In the rows, 128 means zero.
One turn moves each row of this set onto another row. After a few examples, where does it send each row asked below?
K585: [138 122 161 115 122 122 147 140 118 113 135 113 148 144 121  93 115 145
 121 127 157 140 128 119 148 155 143 138 136 161 122 145 142 150 156 122
 130 138  79 110 162 114 146 142 151 139 129 123 125 120 140]
K996: [108  84 134 123 138 149 117 116 145 154 136 118 131 139 139 117 121 138
 146  79 102 143 141 134 167 123 160 111 147 131 123 133 157 131 123 115
 124 115 118 137 112 134 122 137 156 136  87 107 129 110 160]
K412: [112 122 134 122 175 115 107 122 147 122 130 115  96 148 131 146 141 172
 128 150 103  99 129 125 140 122 127 151 129  99 142 100 110 129 124 129
 133  99 147 133 134 112  98 104 120 118 121 151 133 141 116]
K217: [ 98 100 148 132 140 160 128  94 155 143 124 109 130 132 134 104 129 133
 142  83  94 120 146 135 146 111 135 110 155 125 130 136 153 126 135 111
 122 102 139 136 111 132 120 145 146 137  92 112 152 117 151]
K940: [134 135 110 119 152 136 125 113 135 128 141 162 113  96 131 145 114 114
 119 134 144 133 111 117 153 178 115 122 120 153 114 134 173 141 117 135
 125 131 135 138 118 132 108 138 168 127 107 135 113 126 142]
K211: [128 145 122 125 142 136 135 106 142 117 142 154 109  91 127 133 126 106
 121 131 129 123 115 124 144 169 101 131 114 158 125 136 178 137 118 131
 133 131 134 135 122 122 105 147 170 124 117 146 134 137 141]
K832: [145 137 131 131  81 111 130 152  97 146 115 120 140 129 120 136 124 149
 120 132 133 136 101 140 153  92 134 122 119 137 112 111 146 107 144 129
 134 126  98 133  96 137 156 108 111 133 169 101 134 126 117]
K562: [122 152 125 127 151 149 138  92 144 116 127 156 107  93 123 129 125 107
 116 141 138 108 117 121 139 163  87 119 128 150 129 136 169 138 128 128
 124 119 160 136 119 124 108 144 156 132 106 138 139 134 135]
K818: [135 152 139 136  82 118 138 137 107 138 110 113 137 127 116 125 135 145
 123 138 127 119 107 140 136  78 115 123 125 134 121 114 142 108 154 125
 130 117 108 135  98 132 154 113 104 135 171 107 155 135 113]
K225: [107 100 151 132 145 139 128 101 145 137 143 113 136 136 137 108 133 124
 136  65  85 128 131 121 149 112 157 132 147 136 134 127 166 125 146 124
 132 113 116 135 130 121 120 132 160 124 102 135 137 131 171]
K919: [155 127 111 145 142 116 135 135 111 124 128 113 116 143 121 157 156 139
 113 118 153 139 116 160 110 123 150 126 141 131 127 117  81 103 108 146
 123 152 139 151 131 127 119 105 119 124 137 102 132  82  91]
K461: [140 133 132 132 114 114 111 115  98 145 102 123 145 140 119 156 132 139
 117 150 154 119 125 138 146 101 134 135 123 116 112 107 124 105 171 118
 132  99 121 137 102 131 142 100  92 123 157 106 135 129 130]
K728: [140 135 133 140 104 103 112 119  98 142 113 118 150 141 119 163 140 134
 124 138 142 123 132 152 137 106 128 149 112 125 110 107 130 101 169 113
 141 104 102 133 109 125 139 112 104 108 166 116 141 134 142]
K984: [138 110 151 113 142 134 129 127 116 128 112 117 147 148 123 109 105 152
 121 147 180 135 143 117 157 161 147 123 144 141 108 146 122 152 159 114
 116 119 105 115 147 124 143 135 131 147 112 103 112 105 135]
K460: [117 119 124 115 137 129 124 165 151 134 132 111  83 136 132 123 124 190
 133 139  93 120 106 125 159 112 127 119 130 110 134 116 126 141  82 137
 123 125 138 132 118 130 118 109 135 143 125 123 133 127  91]
K237: [150 134 123 152 133 123 145 126 120 114 127 105 121 143 114 149 168 131
 114 116 142 127 123 170  97 115 135 135 138 134 135 120  83 101 112 144
 127 147 141 147 135 117 115 119 123 116 140 111 149  90  86]
K868: [115 126 134 121 125 122 133 163 154 126 148 107  89 132 126 124 134 181
 144 133  79 117 115 136 147 110 115 134 120 117 141 117 130 134  83 129
 131 127 121 128 129 123 109 125 145 128 130 133 147 132  97]
K390: [131 144 113 118 158 147 130 102 139 126 125 161 107  91 131 133 111 116
 111 142 146 120 105 109 156 167 107 108 132 143 119 132 171 139 125 136
 119 123 161 139 110 134 117 132 153 141 106 126 119 126 128]
K437: [125 136 170 118 134 143 156 121 123 110 105 109 139 139 115  79 113 146
 109 146 160 111 124 106 136 138 126 121 159 145 126 144 130 151 172 126
 116 119 120 115 149 118 152 135 129 158 124 114 131 118 122]
K456: [158 132 120 144 141 107 147 136 112 114 139 112 121 142 120 146 164 134
 109 102 142 138 103 149 101 119 154 141 137 139 136 111  94 103 119 154
 131 158 128 144 144 117 121  98 130 116 147 119 132  96  97]
K885: [140 121 118 137 151 130 119 125 118 139 159 139 143 113 158 115 152 103
 157 137 143 114 119 132 110 117 141 141 121 113 133 129 138 125 152 110
 118 136 167 125 169 132 124 127  87 128 133 142  78 135 124]
K664: [142 121 115 137 150 128 117 127 119 139 155 139 143 112 158 116 151 102
 155 138 142 117 120 133 112 118 141 145 123 112 133 129 140 123 152 110
 117 138 165 124 169 131 127 126  86 124 130 144  77 134 124]
K170: [138 125 116 137 115 147 135 153 123 144 165 132 138  99 154  95 148 112
 172 136 131 124 117 147 115 107 123 120 120 122 131 143 146 130 123 108
 115 152 159 125 157 143 135 144  96 142 132 116  93 118 104]
K893: [108 101 143 120 161 153 123 100 141 144 123 119 131 137 143 107 121 134
 124  76 100 120 121 105 157 109 160 114 161 125 133 122 161 128 153 130
 120 104 142 135 116 127 130 118 141 142  92 121 127 124 155]
K744: [122 109 123 120 171 104  99 137 142 133 140 119  99 150 136 162 138 174
 129 142 104 115 126 124 154 131 145 157 116 103 134 101 114 130 115 129
 137 105 128 128 138 115  95 100 129 114 122 154 119 138 128]
K332: [153 138 123 145 148 118 149 128 112 115 123 112 111 141 118 140 160 132
 102 112 142 126  99 143 105 112 145 132 150 131 138 108  91 101 126 156
 127 151 149 149 135 119 126  97 118 126 143 112 135  95  86]
K924: [135 122 116 138 118 146 132 151 127 143 162 132 139  99 154  97 144 112
 171 140 135 122 114 147 118 106 126 120 119 121 128 144 143 129 120 108
 110 152 162 129 157 141 134 141  97 140 133 117  90 120 104]
K550: [123 126 171 129 128 134 148 112 127 108 121 108 148 143 114  99 127 138
 127 144 157 119 157 135 127 151 114 142 136 148 124 151 123 147 164 104
 123 115 100 113 157 110 129 154 140 135 126 123 147 116 137]

K217 goes to K225
K437 goes to K550
K460 goes to K412
And these:
K940 goes to K390
K728 goes to K832
K332 goes to K237

